.33  -.07  .30  .22  -.28  -.08  .41
.30  .06  .11  .36  .05  .39  -.16
-.06  .03  .19  -.28  -.15  -.35  .03
-.72  .30  .25  -.06  .15  .13  -.06
-.09  -.41  .32  .03  .09  .21  .18
.13  -.63  .17  .10  .36  .01  .11
->
.13  -.63  .17  .10  .36  .01  .11
.33  -.07  .30  .22  -.28  -.08  .41
.30  .06  .11  .36  .05  .39  -.16
-.06  .03  .19  -.28  -.15  -.35  .03
-.72  .30  .25  -.06  .15  .13  -.06
-.09  -.41  .32  .03  .09  .21  .18

-.05  -.03  .13  -.05  -.08  -.15  -.09  .00  .01  -.01  -.02  -.01  .14
-.04  -.07  -.16  .29  .20  .05  .00  .12  .01  -.05  -.06  .10  .24
.09  .03  -.03  .33  .09  .08  -.08  -.08  .06  .01  .02  .11  .08
-.19  -.02  -.06  .56  -.04  .02  -.03  .05  -.04  -.02  .05  -.12  .28
->
-.19  -.02  -.06  .56  -.04  .02  -.03  .05  -.04  -.02  .05  -.12  .28
-.05  -.03  .13  -.05  -.08  -.15  -.09  .00  .01  -.01  -.02  -.01  .14
-.04  -.07  -.16  .29  .20  .05  .00  .12  .01  -.05  -.06  .10  .24
.09  .03  -.03  .33  .09  .08  -.08  -.08  .06  .01  .02  .11  .08

.34  .39  -.18  .53  .20  .38  .42  .03  .32  .42  -.52  -.03
-.33  .06  .35  .43  -.07  .21  -.45  -.21  -.53  -.11  -.32  .21
->
-.33  .06  .35  .43  -.07  .21  -.45  -.21  -.53  -.11  -.32  .21
.34  .39  -.18  .53  .20  .38  .42  .03  .32  .42  -.52  -.03

-.27  -.21  .33  -.24
-.27  -.21  .33  -.24
-.27  -.21  .33  -.24
-.27  -.21  .33  -.24
-.16  -.35  .33  -.32
-.64  -.24  .33  -.24
-.31  .17  .32  .00
->
-.31  .17  .32  .00
-.27  -.21  .33  -.24
-.27  -.21  .33  -.24
-.27  -.21  .33  -.24
-.27  -.21  .33  -.24
-.16  -.35  .33  -.32
-.64  -.24  .33  -.24

.03  .06  .02  -.03  .28  .13  -.15  .13  .09  .21  .19  -.03  .40  .35  -.07
.18  .10  .11  -.13  -.04  -.04  .34  .11  .09  .10  .05  .23  .01  .30  -.04
-.02  .00  -.35  -.28  .52  .03  -.27  .01  .03  .00  -.05  -.05  -.12  .33  .14
-.49  -.44  -.40  .25  -.12  .29  .10  .04  -.39  .05  .46  -.27  .19  .42  -.20
.19  -.19  .09  .07  -.29  .13  .18  .32  -.62  .19  .28  -.39  .06  -.05  -.45
.39  -.02  .29  -.08  -.39  -.29  .10  .38  .12  .32  -.10  -.25  .05  -.17  .07
->
.39  -.02  .29  -.08  -.39  -.29  .10  .38  .12  .32  -.10  -.25  .05  -.17  .07
.03  .06  .02  -.03  .28  .13  -.15  .13  .09  .21  .19  -.03  .40  .35  -.07
.18  .10  .11  -.13  -.04  -.04  .34  .11  .09  .10  .05  .23  .01  .30  -.04
-.02  .00  -.35  -.28  .52  .03  -.27  .01  .03  .00  -.05  -.05  -.12  .33  .14
-.49  -.44  -.40  .25  -.12  .29  .10  .04  -.39  .05  .46  -.27  .19  .42  -.20
.19  -.19  .09  .07  -.29  .13  .18  .32  -.62  .19  .28  -.39  .06  -.05  -.45

.22  .56  .16
.03  -.64  -.45
.07  .58  .14
-.42  .37  .57
->
-.42  .37  .57
.22  .56  .16
.03  -.64  -.45
.07  .58  .14

.15  .04  -.23  .11  -.10  -.13  .18  .02  .10  .03  -.02  -.08
-.03  -.03  -.01  -.33  .02  -.15  -.53  .01  -.21  -.08  .06  .15
.07  .11  .00  .03  -.05  -.08  -.03  .06  -.06  .03  -.07  -.03
-.08  -.02  -.04  -.06  -.03  -.08  -.17  .02  -.02  -.02  .02  .03
-.11  -.04  -.03  -.34  .04  -.12  -.56  .01  -.14  -.07  -.01  .21
-.13  -.17  .04  -.15  .00  .07  -.11  -.11  .04  -.07  .12  .11
-.04  -.06  .01  .01  -.03  -.02  -.10  -.08  -.03  .00  -.01  .00
-.41  -.31  .12  -.17  .04  .16  -.02  -.12  .25  -.14  .29  .18
->
-.41  -.31  .12  -.17  .04  .16  -.02  -.12  .25  -.14  .29  .18
.15  .04  -.23  .11  -.10  -.13  .18  .02  .10  .03  -.02  -.08
-.03  -.03  -.01  -.33  .02  -.15  -.53  .01  -.21  -.08  .06  .15
.07  .11  .00  .03  -.05  -.08  -.03  .06  -.06  .03  -.07  -.03
-.08  -.02  -.04  -.06  -.03  -.08  -.17  .02  -.02  -.02  .02  .03
-.11  -.04  -.03  -.34  .04  -.12  -.56  .01  -.14  -.07  -.01  .21
-.13  -.17  .04  -.15  .00  .07  -.11  -.11  .04  -.07  .12  .11
-.04  -.06  .01  .01  -.03  -.02  -.10  -.08  -.03  .00  -.01  .00

-.11  -.11  .06  .15  -.05  -.01  -.27  -.10  .45
-.26  .24  -.29  -.06  -.09  .27  .64  -.09  .51
->
-.26  .24  -.29  -.06  -.09  .27  .64  -.09  .51
-.11  -.11  .06  .15  -.05  -.01  -.27  -.10  .45
